One turn moves every row onto another: examples first, then more rows asked:
j911: [ -7   8  -7   2  12 -13  25  -8   2  -6 -19   2 -22  13 -10  -6  26 -25
 -13  -2  -2  12 -26  27  20   1   9  12 -27  16  -1  12 -17  19  11  -5
   9  -7  -1 -16  32 -12 -10   1 -14  16  36  16   9  -4  -2   1   5 -10
   4 -30]
j443: [-22 -13   7 -23   5 -10 -10   0   6  16   3   3  -6  13 -15 -12   9   4
   9 -39  -8  -7 -21   0  -7  -3  12   3  -1  21 -13  14  16  -3   6  17
   1  -1   1  13  14  -1   0 -21 -11   0  24  10   4   0  10 -36 -13 -11
   4 -54]
j265: [ 16 -16 -17 -12   3 -14  -6   9  26 -28 -13   8 -24  -8  15 -17  14   9
  -4  -1 -31  -5   7   6  21   1   5   6  10   4   8  32   9  -2 -16 -12
  38   4   1   3 -15  22   6  -4  -4  11  12 -10 -30 -23  -5  19   7   6
  -9 -15]
j831: [  5 -24  15  -9 -25 -14  -3  19 -34 -20  11   1  -3  17  20   4  24   5
 -11  -4 -36   1   6  37  -4   1   2  -3   9  11   6  -1 -10  -3   7  26
  32   6  -7  -9 -20   7  33 -12   4 -26  -4  -1  -3   8   2  -4   6  10
  15  -4]
j884: [ -6  14  17   7  -4   3  19 -26 -22   7  -9 -12  -6   8  10   6  -9   1
   4  -7 -37  16   4  -1  25  -1 -11  16   2   8  -1  -6  -9 -34  -1  18
  -3   5  -7  -1  -4  -8  40  -1 -31  21  -1  32   5   0 -10   7 -25 -11
  -5   0]
j403: [ 18  -3 -15  -8   0  -3 -15   5   8 -25 -33  15 -17   0  20 -11   5  12
   3   1  -4  -9 -10  10  26 -34  26   0  32  -4  -4  28 -14   6 -10   6
   8  11 -12  -7 -11  18  -4   8 -27  22   9 -23  -4 -11 -10   7  14  11
  -9  -3]
j987: [ -9  -7   9   7  -5  -4  28 -31 -23  10   0 -20  -1   6 -15  15   9  -6
  -4  -7 -32   1  -2  15  24 -12   4  12   4   5 -11 -16  -2 -20  -3  28
  26  20  10   4 -29   6  29 -12  -8  -9  18  -9  -9  14  12  17   5 -18
  28  -4]
j641: [-14   9  16 -39   5  -6 -23 -12  -5   1 -10  18  -5  25 -27  -2  23   7
   8 -16 -15  11 -13  -5  -7 -11  16 -12   2  21 -23  14   3 -11  20 -12
   6   8  -8  18   4 -13   0  -3 -16  22  17   2  -8   5  12 -44 -18 -19
  -8 -36]
j230: [ -1  -1  -3 -14  -8 -21 -13   3  12  -9 -30  24 -25  11  -5 -22  23  -1
  -5 -14  15 -17  -4  -7  17 -22  12  11   4   6   6  12 -43 -12 -26   8
  26  -6 -16  22   0  14   4  -5 -18   6  17   8   7  -4 -15 -10  -9 -13
   0  -1]
j129: [ 16  -1 -18 -17  14   0  -6  -9  23 -21   1  -3  12 -18 -12 -10  18  -9
  15   1  -1  21  15 -10 -12 -23  22 -17  15 -11  -6   1  -4  -9  16   3
   2   6  15 -26  -2 -11  -8  17 -20   2  -4 -17  -4  10  13 -30  -4   3
 -15 -37]
j675: [ -2  19  -3 -27  11   5 -10 -12   6 -16  -4  15  10  -1 -27  -2  21   3
  19  -1  -5  32   6  -8  -9 -19  18 -25  16   4 -10   9   0 -12  22 -32
  10  11   1   6   3 -12  -5  24 -10   5   4 -12   0   5  18 -40  -4 -18
 -13 -28]
j777: [  3 -23 -22 -11  -8 -15  -5   9  15   5 -15   5 -40  10 -13 -29  19   3
   9  -8 -19  -1   4   8  25 -16  17   6  -9  21   7  16  -7 -12 -19   3
  47 -24   9  -6   3  28   2  -5 -19 -10   3  15   0 -17 -14   4   4  -5
 -14  -7]
j869: [ -8 -17  -4 -15   3  -3   5  -2  15  -8  24  -5  -3  -1   0 -14   5  -3
   7 -55  -9   3 -14   2  -7  -1   7   9  -5  19   1   0   4  -5  -3  13
  12  -1   2  -2   4   4  -7  -2   4  -3   4 -12   6 -25   1 -20   7   2
   8 -66]
j936: [ -1  24   2 -11  -4  -6  -9  -6  15 -21 -35   3 -17 -11  -9  -6  34  -5
   8   5  -2  -4 -16 -11  18  -1  12   4   7   1   9  23 -19  -3 -29 -12
  31   0   3  37   3  10   8  -9   0   5   8  -3 -27 -21  -1 -18 -23  -2
  10   7]
j549: [-12 -10  10  -6 -29 -14   0   0 -32  -6  -8   6  -1   9   9 -11   7   1
   2 -18 -36  22  15  28 -17  -6  -7   8   6   1  19   8   1 -23  10  11
  26 -17 -19  14   2 -18  30 -27 -11 -23  -6  11   3   5  -9  -1 -17   3
  16  13]
j967: [ 10  -3 -25  -6  -5 -14   9  -2  25 -19  -7  22 -21   5  14  -1  26 -22
  -9  -3 -14  25 -21  29  -3   0  16  35 -13 -10  14   9   7  -6   4   7
   4   8   8  -8   3  -2 -29  -7 -24   6   2 -45   7   5  10  -1 -18 -19
   0 -17]
j153: [  2  21  -9   6  14  -9   2  19   7 -33  -6  12 -24  24  -9  15  33 -10
  -5  13  -4   4 -19   9  25   1  -6  13 -28  22   3  15 -18  -5  15   1
   3   8   7  -5  32  -9   3   8 -13  11  25  -6  13   2  25 -16 -24 -10
   7 -20]
j932: [  5  -5   3 -15  -4   8   1  -9  -6  -2  34  -8  11   6   4  -9  19  20
  14  32 -57  16  -5 -18 -19 -16  -8   6  -8  -5   8 -25 -18 -37  21  -3
  14   9   6   5   9  -3 -15  -3  -4   2   5 -16 -17   1  10  -4  17   5
  -2  16]
j149: [ 10  12 -14  -8  -6  11 -13  -2   3  -4 -40 -11 -21  -4 -12 -10  17   7
  25  12 -10  11 -31   6  34 -27  38  -4  17   5  -2  26  -6  -2 -18   0
  24  -6  13   2   8  15  -3   5 -27   0 -10 -11 -10 -23  -3 -15  -6  14
  -3  11]
j374: [ 18  -3  10  -1 -16  -7 -16  12  -9 -19   9 -10  -1  13  22   9  10  12
 -11  20 -25  -1 -12  29  -6  21  13 -11   8  22  -2  -3 -24  17   2  33
   2  11  12 -30 -18  13  18  13   2 -20  -4   8   4  -5  -3  -8  16  14
  -3   1]
j144: [  6  21 -21  -2 -18   4 -16 -41  -4 -17   5 -10  -5  16  -5 -10 -10   7
   4   9 -38 -10 -17  -3  -6  32   9   5  34   2   7 -24 -14 -14  -5  19
   5  -9   9 -21 -18  -1 -13  -5 -13  14  -3  -3  17  10 -12  13 -15 -10
 -11   5]
j686: [ -5  -6 -20 -17  12 -12  22  -9   0 -19 -22  -2 -23   5 -12 -16  29 -18
  -6  -9  -6  27 -25  30  -5  14  12  22 -38 -12   3   8  15   3 -15   7
  14   1  -3 -15   3   2 -12  -6 -15  21  21 -14  13  -8  11  12   5 -18
   4 -25]
j943: [ 11 -10  -1  16 -15   1  -4 -46  -4 -15  14  -4   2  18  12  15  16  14
 -16   1 -21  -8 -16  21  -7   8  33   8  10  13 -10 -36 -14   4 -22  17
  20  11  17   3 -30   5   5   0  -6   0  -1  -2   6  -2  23  20   2 -23
  -2  -2]
j359: [ 13 -11  20   6  -8   8   0 -19 -13 -18  13   7  21   4  -1  16  -1  18
 -13  -2 -13   6  -4   6  22 -13   5  12  -4  20  -4 -20  -6 -32 -16 -14
  -6   8 -10  -1  23   0  16  -7  -8  28  -6  20  -3   0  18  -1 -21  -6
 -21  28]
j887: [-18   7   5 -26   1  24   0 -11 -37  16   6 -13  14  25  19  -9   8   2
  12  13 -37  -5  -8 -16  -3 -13  -7  -1  -8  12  -9  -6   1 -23  17   5
 -11   1   7  13  12   7  13  -5 -26   0  10   8  32  -2  15  -2  27   0
  12   6]
j373: [  1   9   6 -14 -19 -13 -20 -28   5 -21 -29   3  27   0 -26   5 -10   0
  -5   6  -9  15 -11  13 -22  -7  -5   0 -23  12  -4   0 -13 -11  -3   7
 -13   1   3  -3   7 -10  -9  -6   2   2   8 -15 -14 -11  -5  -8  14   4
   1  52]
j437: [-14  -5  12 -18  -6 -12   5 -13  -2   1  22 -17  21   7  47 -18   8  -8
  -1   9 -26  -6 -12  -8 -39  -9   8   7  -1   7  -7 -34 -17  -8 -13  20
  -1  11  10   9  14   8 -10  -1 -12  17  15  -1  -2   9   2  18   5   4
  22  -3]
j204: [  2  -5  14 -14   7  19  -5 -10 -21   2  19   3  21   7  26  -6  20  22
  -5  27 -38 -11  -1 -27 -17 -12  -6   2  -3  -3  -1  -6 -21 -17  24  -4
 -11  13  -6  16   7 -13   0 -13 -19   9  19   6   4  11  21  -5  21   1
 -10  14]
j339: [  4  -1  -9 -10 -10   2   1 -20 -10 -22  10  -7  17   2 -39   0 -12   3
  -2   4 -26 -11 -11  -5  25   2  -4   3  24   6   4 -23  -2 -32  -1  -2
   7   1   3 -25  10   9 -11 -19   6  11  10 -20  -5  26   5  -1  -3  -2
   0  38]
j816: [ -1  10  -2 -17  19   1  13  26 -21 -44  -7  -2 -17   0 -30  -1  50   9
  -1  13 -13   8 -25  12   7  -4  -2   4  -2   4   5  13  -5  -5  -3 -10
   9  -3   0 -16  16 -10  -8   7 -17   2   9 -19  24   1  21  -4 -38  -3
  -7 -11]
j370: [  3  26   1 -15 -12  -7 -12 -10   7 -20 -13 -14  12   1 -17   5 -13   1
   0  19 -23   6 -21  11 -12  25  -2 -13   0  17  -1   4 -21   8   2  22
 -10   8  16 -31 -13   5  -1  18   2 -10   5  -6  -6 -13 -18  -5  25  13
   3  26]
j851: [  1  -2  -6  -7   2  -6  19   2  -3 -18  -7  10 -16  -8  -5 -10  40 -12
 -11   8 -19  19 -29  28   5 -12  16  15  25   2  14  10 -16  10  15 -19
   4  -7   4 -23  14 -17 -36  -5 -24  -5  -3 -29  16   8  -5   0 -31  -1
 -13 -16]
j678: [ -2  -6   6   1 -26 -11 -18 -24  -6  -5 -25  14  17   6   1  -2  -3   7
   0 -11 -11  25   4  22 -27 -18  -2  11 -16   9   7   7  -6 -22  -1   2
  -4 -17 -10  20  16 -27   9 -24 -19  -5  -3  15   0  -6  -3  -8 -15  -1
   1  38]
j412: [ 18 -14  -9 -20   8  -5  -4 -12  21 -28  15 -10   3  -7   3 -14  18 -10
   6 -32 -13   7   2  -6 -12 -15  16   0  -4   0  -4  -9 -12  -8   6  20
  12   1   5 -27  -7  -6 -10   7 -11  16 -10 -30 -11 -14  -4 -18   1  16
  -5 -61]
j885: [-13   3  18 -28  -7  11   1 -20 -12   9  15 -25  16  24  31  -7  15 -19
   8   8 -45  -2 -16  -6 -11  -4  -3   6 -15  26 -15 -23   7 -18   1   3
  11   8  23  19  17  12   6 -12  -6   7  11  -8  -4  -6  15   5  17   9
  35   1]
j859: [-18  -1  -9 -17 -11  -3   8  -5  -6   9  28 -17  13   5  16 -23   1  15
  20  19 -35  18 -14  -9 -30 -17   2   3   2  -7  10 -40 -23 -33   0  25
   2   2   8  -7  12  13 -20  15 -16   1   3  -7   8   4  -5  11  16   0
  10   3]

j911 moves to j686
j373 moves to j678
And these:
j869 moves to j412
j265 moves to j403
j885 moves to j437
j339 moves to j359

